Where one turn sends some rows of the set: a few examples, then the rows asked:
Meti: -.22 -.02 .08 .07 -.08 -.07 .08 -.31 .11 -.04 .06 -.16 .10 .03 .07 -.08
 .04 -.08
Fatap: -.16 -.12 .10 .05 -.07 .12 .08 -.17 -.03 -.11 .20 -.18 .02 .18 .08 -.07
 .03 .09
Ref: -.20 -.06 -.19 .07 -.11 .10 .10 -.22 .02 .06 .10 .02 .14 .08 .03 -.12
 .01 -.02
setuz: -.03 -.22 .04 -.16 -.16 -.04 .14 -.02 .02 -.02 -.13 -.05 .05 -.03 -.02
 -.08 -.11 -.01
Vom: -.11 -.22 .09 -.12 -.15 .06 .08 -.16 -.14 -.12 .18 -.12 -.04 .15 -.15
 -.10 -.05 .01
som: -.16 .04 .00 .05 -.23 .08 .18 -.11 .11 .04 .05 .03 -.21 .13 -.05 -.18
 -.07 -.01
mut: -.13 -.14 -.08 .00 -.21 .11 .11 .02 -.06 .00 .06 .06 -.11 -.01 -.08 -.11
 -.09 -.09
fafa: -.23 -.26 -.16 -.04 -.10 .04 .07 -.14 -.06 -.09 -.02 -.07 .15 .05 .02
 -.19 -.04 .03
vabu: -.01 -.02 -.14 -.05 -.17 -.04 .19 -.15 .20 .03 .10 .05 .00 -.07 .11 -.15
 -.01 -.11
Neb: -.12 -.05 .00 .08 -.22 .03 .05 -.26 .12 -.13 .06 -.10 -.16 .10 .23 -.24
 .00 .00
mati: .08 -.04 .09 -.04 -.16 .00 .21 -.16 .19 -.04 .18 -.14 -.09 .08 .06 -.07
 .11 .05
Guf: -.07 -.22 -.03 .00 -.21 -.01 -.03 -.15 -.03 -.16 .01 -.04 -.07 .19 .15
 -.28 .02 .09
bokar: -.21 -.07 -.15 .07 -.18 .06 .15 -.27 .09 .12 .08 .02 .08 .11 .01 -.10
 .00 .04
dise: .07 -.17 .13 -.16 -.22 -.05 .12 -.07 .11 -.08 .04 .02 -.18 .03 .08 -.13
 .06 .09
pitu: .05 .06 .00 -.03 -.15 .03 .14 -.13 .13 -.09 .18 -.15 -.05 .06 .04 -.06
 .17 -.05
Fogu: -.07 -.28 .05 -.15 -.22 .08 .09 -.15 -.11 -.15 .10 -.09 .00 .10 -.15
 -.09 -.02 -.05
genuz: -.13 .09 -.04 -.03 -.27 .08 .25 -.17 .14 .00 .07 -.03 -.16 .14 -.02 -.17
 -.04 .00
fadi: -.15 .00 .07 .00 -.03 -.08 .12 -.34 .09 -.12 .01 -.20 .10 .01 .06 -.13
 .02 -.02
laki: -.04 -.19 .04 -.17 -.10 -.10 -.01 -.30 .06 -.21 .10 -.19 .02 .00 .04
 -.14 -.02 .00
Sare: -.13 -.07 -.13 .06 -.15 .06 .10 -.29 .04 .18 .16 -.05 .06 .08 -.04 -.12
 -.01 .03
zira: .00 .01 .09 -.03 -.16 .03 .22 -.13 .20 -.07 .14 -.17 -.03 .09 .12 -.09
 .14 -.02
tusu: .05 -.09 -.14 -.12 -.18 -.14 .00 -.16 .03 -.07 .02 .01 -.06 -.06 .10
 -.14 -.10 -.12
fenu: -.18 -.12 .05 .02 -.15 .12 .11 -.23 .00 -.09 .22 -.16 .01 .18 .01 -.01
 .05 .12
neka: -.12 .07 -.05 -.02 -.17 .08 .25 -.18 .10 .03 -.04 -.05 -.19 .13 -.03
 -.20 .00 .06
zem: -.05 -.19 .08 -.09 -.20 .05 .12 -.24 -.15 -.20 .05 -.06 -.03 .09 -.15
 -.10 -.09 -.07
lurid: -.22 -.21 -.14 -.06 -.03 .07 .08 -.20 -.07 -.15 .01 -.06 .12 .06 -.04
 -.23 .01 -.01
vot: -.02 -.30 -.04 -.01 -.15 -.09 .09 -.17 -.07 -.14 .06 .01 -.07 .21 .09
 -.24 .08 .05
relo: .00 -.13 .04 -.16 -.07 -.12 .00 -.31 .03 -.17 .13 -.16 -.01 .04 .07 -.18
 .01 .09
Rafu: -.16 -.11 -.06 -.07 -.25 .05 .12 -.01 -.10 .01 .08 .07 -.15 .02 -.04
 -.13 -.12 -.06
ludab: -.24 -.08 .07 -.04 .00 -.03 .22 -.18 .03 .02 .06 .03 .03 .02 -.15 -.02
 -.05 .01
fivo: .01 -.05 -.15 -.03 -.17 -.05 .21 -.18 .20 .01 .05 .11 -.04 -.07 .02 -.15
 -.03 -.04
leg: -.02 -.02 -.04 .06 -.22 .05 .07 -.22 .12 -.18 .08 -.12 -.13 .07 .20 -.27
 -.04 .00
nelo: .08 -.12 .12 -.06 -.22 -.06 .10 -.05 .10 -.03 .03 -.01 -.20 -.01 .08
 -.11 -.02 .12
Feme: .02 -.14 -.10 -.18 -.19 -.18 -.02 -.12 -.02 -.02 .04 -.02 -.06 .03 .15
 -.15 -.10 -.06
Mig: .05 -.21 .02 -.13 -.11 .05 .13 -.02 .03 -.04 -.10 .01 .11 .04 .00 -.06
 -.10 .02
tinan: -.01 -.10 -.06 -.12 -.11 -.18 -.01 -.10 .00 -.04 .05 -.03 -.10 .08 .09
 -.16 -.19 -.11
vogu: -.03 -.22 .04 -.16 -.06 -.04 .22 -.05 .03 -.02 -.10 .00 .04 -.03 -.08
 -.08 -.03 .01
lus: -.11 -.26 -.01 -.10 -.20 -.06 .01 -.18 -.07 -.18 .02 -.01 -.10 .20 .08
 -.27 .06 .04
bonut: -.23 -.02 .06 -.09 -.06 -.01 .28 -.15 .10 -.02 .02 -.01 .07 .01 -.14
 -.05 -.05 .02
mumu: -.19 -.02 .11 .12 -.08 -.06 .03 -.24 .13 -.05 -.01 -.14 .09 .03 .03 -.17
 .07 -.02

relo moves to -> leg
Feme moves to -> genuz
mati moves to -> tusu
Where do these go?
bonut moves to -> fafa
Sare moves to -> zem

Where one turn sends some rows of the set: a few examples, then the rows asked:
Vos: -.13 .01 -.23 -.06 -.07 .02 -.11 -.06 -.16 .02 .10 -.02 -.13 .04 -.20
 -.01 .11 -.05 .06
puz: .08 -.02 -.11 .00 -.14 -.14 -.12 .00 -.04 -.02 -.01 -.08 .01 -.06 -.18
 -.01 -.03 .05 .07
Vig: -.07 .06 -.13 -.02 .14 .03 -.10 -.01 -.03 -.06 .03 -.09 -.09 -.21 -.06
 -.13 -.11 -.05 .01
dagez: -.10 -.05 -.26 .12 -.10 -.04 .02 -.14 .00 .10 .19 -.07 -.09 .04 -.08
 -.09 -.05 .17 -.08
tun: -.01 -.02 -.08 .18 .05 .08 .16 -.06 .05 .09 .13 -.08 .07 .03 .11 -.16
 -.06 -.14 .10
tovop: -.11 -.07 -.16 -.11 -.03 .16 .09 .05 -.06 -.08 .17 -.20 .16 .01 -.15
 -.05 -.01 -.02 .01
Veke: .11 .00 -.15 .09 -.14 -.04 .08 -.08 -.08 .24 .06 -.05 .07 -.05 -.05 -.01
 -.01 -.12 .07
Karun: -.04 -.11 -.12 -.10 .01 .15 .11 .03 -.07 -.12 .11 -.24 .13 -.02 -.07
 -.02 .00 -.06 .00
zel: .01 -.25 -.17 .08 .04 -.05 -.03 .09 -.02 -.05 .11 .10 -.07 -.01 -.03
 -.16 .04 .03 .14
Vezil: .00 .09 -.12 .00 .10 -.05 -.11 .00 .02 .00 .13 -.05 -.10 -.14 -.12 -.17
 -.16 -.02 -.05
gulas: -.11 .13 -.04 .09 -.07 .19 -.11 -.04 -.05 .03 .11 -.10 -.05 .03 -.11
 -.06 -.03 .02 -.07
pakeb: -.17 .02 -.07 .09 .01 -.05 .11 -.03 .07 .14 .24 -.12 -.07 .16 -.02 -.04
 .11 -.05 -.03
vezo: .04 -.23 -.14 .07 .02 -.09 -.02 .03 .01 -.01 .10 .13 -.03 -.02 -.01 -.21
 .00 .02 .14
ladit: .04 -.09 -.18 .12 -.21 -.04 .04 -.11 -.11 .20 .09 -.04 .01 -.08 -.10
 -.05 .12 -.08 .05
maf: -.20 -.13 -.13 -.01 .06 .00 -.06 .12 -.14 .08 .08 -.01 -.04 -.10 -.02
 -.13 .12 .06 -.08
lupu: -.01 .04 -.08 .06 .06 .13 -.13 -.05 -.07 -.08 .10 -.19 .01 -.04 .01 -.14
 .15 -.14 .05
sal: -.02 -.02 -.04 .09 .07 .11 -.15 .00 -.03 -.01 .08 -.15 .03 -.03 -.02
 -.14 .21 -.16 .05
tidub: -.10 .01 -.21 .01 -.13 .01 -.10 -.02 -.16 -.01 .08 .03 -.11 -.03 -.19
 .00 .14 -.08 .08
tafo: .00 -.16 -.18 -.01 .00 -.17 .12 -.07 .06 .07 .23 -.14 .09 -.04 .00 -.17
 -.13 .05 -.03
tasek: .12 -.09 -.08 -.06 .01 -.06 -.03 -.13 .06 .03 .12 -.13 .09 -.04 -.05
 -.15 .08 -.17 .19
kap: -.03 -.08 -.18 -.09 -.07 -.11 .26 -.01 .04 .04 .12 -.10 .07 .02 -.15 .02
 .04 -.06 .14
zuk: -.14 -.10 -.08 -.03 -.12 -.08 .11 .12 -.02 .12 .06 -.03 -.07 -.10 -.21
 -.03 -.04 .08 -.04
Roze: -.02 -.02 -.15 .14 .04 .13 .15 -.07 .10 .00 .13 -.05 .07 .01 .08 -.18
 -.08 -.15 .13
gubad: -.16 -.09 -.13 -.11 -.04 .12 .08 .05 -.01 -.09 .19 -.20 .13 .01 -.17
 -.04 -.07 -.03 -.02
Sos: -.06 .00 -.03 .15 -.07 .00 .04 .00 .17 .01 .08 -.15 .07 -.07 -.12 -.07
 -.19 -.02 .08
Gudim: -.12 -.05 -.22 -.09 -.01 .13 .11 .05 -.08 .02 .08 -.05 -.05 .07 -.08
 -.12 .11 -.26 .07
guki: -.14 .06 -.10 .09 .01 -.02 .14 -.03 .06 .14 .20 -.16 -.03 .18 -.02 -.07
 .12 -.09 -.04
vul: -.04 -.24 -.19 .11 .00 -.06 .00 .03 -.09 -.11 .13 .10 -.06 -.01 -.01
 -.15 .09 -.03 .13
lub: -.21 .05 -.03 .10 .00 -.02 .10 .00 .05 .09 .28 -.07 -.05 .12 -.10 -.09
 .15 -.01 -.04
fitag: -.10 -.08 -.16 .18 .06 .05 -.04 -.09 -.10 .13 .25 .01 -.04 .02 .08 -.20
 .08 -.11 -.02
tatu: -.14 -.10 -.09 -.07 -.09 -.09 .10 .11 -.01 .09 .14 -.05 -.01 -.06 -.25
 .01 .02 .09 -.07
duza: -.08 -.20 -.15 -.01 .17 .01 .17 .09 .03 -.04 .18 -.07 .00 -.12 -.01 -.21
 .01 -.13 .01
rakug: -.07 .08 -.09 -.02 .12 .00 -.06 -.05 .01 -.05 .07 -.09 -.11 -.19 -.06
 -.15 -.15 -.05 -.03
lura: .02 -.16 -.19 -.01 .06 -.16 .13 -.03 .05 .05 .21 -.04 .02 -.02 -.04 -.17
 -.19 .04 -.02
Rolu: .07 -.04 -.16 .12 -.19 -.05 .04 -.11 -.11 .20 .05 -.04 .07 -.10 -.08
 -.09 .07 -.13 .05

duza moves to -> puz
tatu moves to -> lupu
Vezil moves to -> vul
Where do these go?
tasek moves to -> dagez
ladit moves to -> guki
tafo moves to -> Vos
rakug moves to -> zel

Where one turn sends some rows of the set: a few examples, then the rows asked:
dimar: -.14 .09 .12 .07 -.08 -.10 -.06 .10 .06 -.08 .16 -.10 .00 .00 .13 -.16
 .09 .26 .05 .16 .07 -.16 -.09 .08
Nazol: -.25 .09 .13 -.11 .01 .04 -.04 .08 -.10 .03 .05 .05 -.03 .15 .21 -.07
 .10 .14 -.05 .08 -.18 -.01 .02 .15
metob: -.21 .01 .20 .13 .29 -.09 .00 .12 .11 -.07 -.14 -.05 .01 .15 .13 .05 .15
 .01 .11 .06 .01 -.27 -.01 .20
derup: -.17 .04 .13 -.02 -.13 -.03 -.07 .00 .09 -.11 .16 -.10 .01 -.05 .22 -.14
 .04 .21 .06 .12 .07 -.11 -.06 .10
domos: -.20 .12 .15 .03 -.14 -.10 -.08 .13 .13 -.10 .11 -.07 .07 -.04 .19 -.14
 .04 .14 .06 .15 .00 -.19 -.06 .06
sogub: -.08 .02 -.02 .08 .13 .09 .02 .06 .30 -.26 .06 .09 -.11 .17 .29 .13 .05
 .12 .03 .04 -.15 -.05 -.10 .22
fiba: -.20 -.04 .24 .14 .29 -.08 -.02 .11 .13 -.02 -.04 -.03 .02 .14 .18 -.06
 .21 .05 .10 .01 .06 -.17 .09 .23
rovus: -.20 .07 .04 -.07 .07 .09 .05 .05 -.01 -.01 .01 .09 -.03 .16 .19 .02 .09
 .15 .05 .02 -.29 .08 -.03 .10
gazi: -.14 .05 -.11 .07 .09 .04 -.02 .05 .30 -.23 .09 .05 -.14 .17 .25 .06 .07
 .15 -.02 .03 -.07 -.04 -.21 .14
nalu: -.19 .07 .14 -.04 .21 .09 .03 .14 -.06 .06 .02 .07 -.03 .20 .17 -.08 .16
 .11 .01 .01 -.24 -.04 .00 .12
vogi: -.20 .06 .20 .17 .27 -.08 .03 .10 .06 -.01 -.11 -.09 .01 .10 .14 .02 .21
 .07 .14 .02 .04 -.20 .03 .22
mefin: -.09 .05 -.01 .03 .10 .10 -.03 .06 .33 -.24 .06 .10 -.05 .13 .27 .14 .03
 .16 .02 .02 -.13 -.12 -.16 .13
kuliv: -.13 -.01 -.03 .07 .16 .10 .02 -.01 .35 -.21 .06 .05 -.12 .13 .27 .05
 .08 .06 .07 -.01 -.13 -.01 -.15 .14
zakuv: -.20 .13 .09 .00 -.11 -.05 -.02 .13 .11 -.11 .18 -.11 .02 -.03 .23 -.19
 -.02 .18 .03 .11 .02 -.13 -.09 .09
Rapu: -.18 -.03 .12 .19 .30 -.18 .04 .14 .12 -.06 -.09 .01 .00 .20 .11 .00 .17
 .09 .10 .04 .05 -.15 .03 .22

derup moves to -> kuliv
domos moves to -> mefin
vogi moves to -> zakuv
Where do these go?
rovus moves to -> nalu
Rapu moves to -> dimar

Where one turn sends some rows of the set: a few examples, then the rows asked:
gen: .13 -.20 -.03 .13 .08 .06 -.01 .02 .06 .13 .19 -.13 -.08 .22 -.09
demov: .14 -.03 .04 -.03 .12 -.03 -.07 .20 .22 .04 -.02 -.14 .08 .19 -.10
Dunu: .08 .07 .13 .14 .06 -.04 .05 .16 .22 .10 .06 -.22 -.06 .12 -.11
Gom: .12 .07 .05 .21 .03 -.02 -.05 .07 .24 .19 .04 -.18 -.08 .20 -.07
zufet: .15 -.08 .06 .12 .20 .02 -.05 .02 .19 .09 .04 -.08 .02 .31 -.04
ziv: .15 .01 -.03 -.01 .05 -.22 -.12 .01 .14 -.01 .19 -.07 -.14 -.02 .07
Duni: .00 -.15 .08 -.07 .05 -.20 -.11 .03 .08 -.06 -.09 -.22 -.15 .05 .10
Firal: .10 -.07 .03 .23 -.05 -.03 .00 .12 .16 .25 .10 -.12 -.03 .17 -.01
lotam: .01 -.09 .14 .03 .09 -.17 -.14 .05 .19 .00 .16 .08 -.14 .11 .11
lar: .03 -.23 .02 -.01 .02 -.19 -.05 -.01 .00 -.01 -.04 -.17 -.15 .04 .14
Mebi: .07 -.04 .06 -.04 .02 -.23 -.20 .03 .23 .03 .17 -.04 -.04 .06 .12
Redi: .12 -.15 -.06 -.03 .00 .00 -.02 .20 .10 .08 .12 -.20 -.02 .10 -.15
Kif: .02 -.12 .07 .00 .10 -.18 -.17 -.03 .12 -.02 -.15 -.13 -.19 .14 .11
ralo: .01 -.13 -.17 .13 .08 -.05 -.10 -.01 .06 .14 .10 -.21 -.12 .24 .15
fafur: -.07 -.02 .01 -.03 .18 -.09 .02 .25 .13 -.06 -.05 -.18 -.06 .16 .06
Dubop: .09 -.05 .04 .06 .11 -.17 -.06 .03 .10 -.04 .18 .05 -.23 .02 .05
vulib: .06 -.06 .11 .15 -.03 -.04 .10 .21 .15 .16 .11 -.16 -.01 .10 -.05
Zokif: .03 .05 -.06 .10 .26 -.06 -.06 .01 .14 .00 -.04 -.20 -.12 .26 .09
pegon: -.09 -.20 -.10 .00 .00 -.08 -.02 .22 .05 .09 .08 -.19 -.05 .14 .11
zif: .06 -.20 .01 .07 .07 -.17 -.11 -.07 .04 .03 -.10 -.09 -.19 .13 .15

Redi moves to -> demov
Gom moves to -> Firal
pegon moves to -> fafur
Where do these go?
Kif moves to -> zif
ziv moves to -> Mebi

Where one turn sends some rows of the set: a few examples, then the rows asked:
Gat: -.14 .02 -.09 -.11 .04 -.09 .09 .21 -.08 -.07 .29 .07 .02 .20 -.11 .19
 -.17 .05 -.18 .16 -.02
kug: -.12 -.18 -.05 .07 -.04 .09 .11 .03 -.10 .17 .19 .17 .18 .29 -.11 .14
 -.26 -.01 -.07 .09 .06
voso: .10 -.03 .07 -.01 .15 .20 .09 -.02 -.02 .09 .16 .03 -.05 .10 -.11 .09
 -.30 .00 .05 .14 -.02
niv: -.03 -.10 -.05 -.19 .00 .05 .06 .05 .08 .01 .17 .03 -.09 .16 .18 .24
 -.13 .11 -.06 .14 -.07
bar: -.19 -.10 -.06 -.18 .12 .13 .13 .01 .06 .07 .16 .08 -.14 .15 -.02 .28
 -.27 .14 -.17 .07 -.09
tora: .01 .02 -.03 .05 -.06 .02 .22 .01 .02 .14 .08 .11 -.20 .20 -.11 .10 -.22
 -.03 -.02 .16 -.18
Paf: -.02 -.11 .01 -.15 -.05 .05 .19 .22 .02 -.03 -.05 -.04 .05 .19 -.13 .14
 -.25 -.14 .05 .07 .06
kasa: -.01 -.03 -.19 -.09 -.05 .31 .19 .07 -.02 -.11 .21 .11 .07 .04 -.15 .15
 -.22 .07 -.07 .01 -.15
viv: -.07 .00 .05 -.11 .02 -.06 .11 .23 .01 -.01 .21 .06 -.01 .17 -.07 .11
 -.14 -.07 -.27 .08 .08
mugi: -.13 -.18 -.09 .12 -.07 .11 .15 .02 -.06 .02 .16 .20 .19 .24 -.04 .07
 -.21 -.08 -.10 .09 .07
Sorol: -.03 -.11 -.15 -.05 -.10 .19 .19 .08 .14 -.18 .21 .18 -.01 .22 -.12 .10
 -.35 -.03 -.10 .04 -.11
rapuv: -.07 -.06 -.12 -.08 .02 .11 .16 -.01 .14 -.20 .14 .09 -.10 .27 .07 .17
 -.26 .03 -.08 .20 -.09
mas: .12 .00 -.01 -.09 -.01 .15 .06 .08 .01 .16 .27 -.05 .09 .11 -.08 .17
 -.43 -.04 -.04 .07 .05
duto: -.07 .00 .01 .05 .01 .01 .05 -.01 -.15 .05 .10 .09 -.15 .06 -.02 .18
 -.29 -.02 .06 .11 -.09
Popib: -.02 .07 -.22 -.03 .06 .11 .29 .01 .11 -.07 .13 .03 .00 .15 .01 .19 -.35
 .02 -.24 .16 -.11
funog: .05 -.15 -.03 -.08 .01 .06 .21 .04 .15 .20 .19 .05 -.12 .08 -.01 .08
 -.11 -.04 -.12 .06 -.11
pob: -.08 -.10 -.07 .04 -.02 .06 .18 .06 .00 .27 .16 .08 .21 .32 -.05 .18
 -.21 .03 -.07 .16 .05
kudi: -.05 -.01 -.21 -.10 -.02 -.11 .17 .23 -.06 -.09 .17 .05 .10 .21 -.12 .17
 -.25 .03 -.02 .20 -.11
Firug: -.03 -.15 -.11 -.07 -.08 .19 .12 .07 .03 -.02 .27 .03 .07 .15 -.17 .21
 -.46 -.10 -.05 -.06 -.02
sote: .10 -.01 -.01 -.16 -.04 .13 .06 .07 .07 .19 .29 -.07 .01 .09 .04 .15
 -.13 .02 -.04 .14 -.03
mapa: .06 -.18 -.11 .00 .01 .10 .16 .01 -.09 -.02 .14 -.04 .05 .02 -.01 .25
 -.35 -.09 .00 -.07 -.06
saf: -.13 -.07 -.08 -.05 -.02 .14 .19 .09 .06 .20 .10 .08 .22 .28 .02 .20
 -.10 .12 -.06 .15 .05
bima: -.06 -.07 -.13 -.15 -.06 .05 .18 .22 -.04 -.08 .06 .00 .10 .21 -.21 .15
 -.23 -.02 .14 .16 -.08
Puf: -.05 .22 -.06 .04 -.03 .21 .21 .13 .05 -.03 .15 .07 .05 -.03 -.08 .17
 -.24 .02 -.07 .02 -.03
fuzif: -.07 -.03 .13 -.14 .02 .09 .12 .20 .02 -.01 .07 -.02 -.01 .19 -.15 .10
 -.17 -.12 -.12 .09 .14
dined: -.13 -.02 -.04 -.07 -.09 .11 .25 .10 .09 .13 .07 .11 -.16 .21 -.16 .27
 -.21 .07 -.09 -.03 -.16
Pidag: -.19 -.09 -.11 .00 -.02 .13 .20 .06 .06 .03 .04 .08 .22 .23 .11 .21 -.11
 .05 -.08 .13 .09
Pemok: -.13 .13 -.07 .01 .01 .11 .28 .10 .10 .03 .06 -.01 -.04 .14 -.06 .35
 -.35 .02 -.13 -.03 -.04
lir: -.07 .02 -.07 .04 -.10 .07 .11 .08 -.09 .00 .18 .07 -.01 -.11 .01 .18
 -.16 -.06 .00 -.04 -.08
fod: -.18 -.09 -.08 .07 -.02 .18 .15 .02 -.01 -.07 .07 .18 .20 .22 .04 .10
 -.17 .00 -.08 .14 .10

mapa moves to -> voso
duto moves to -> tora
Sorol moves to -> Firug
Where do these go?
Paf moves to -> fuzif
kug moves to -> pob

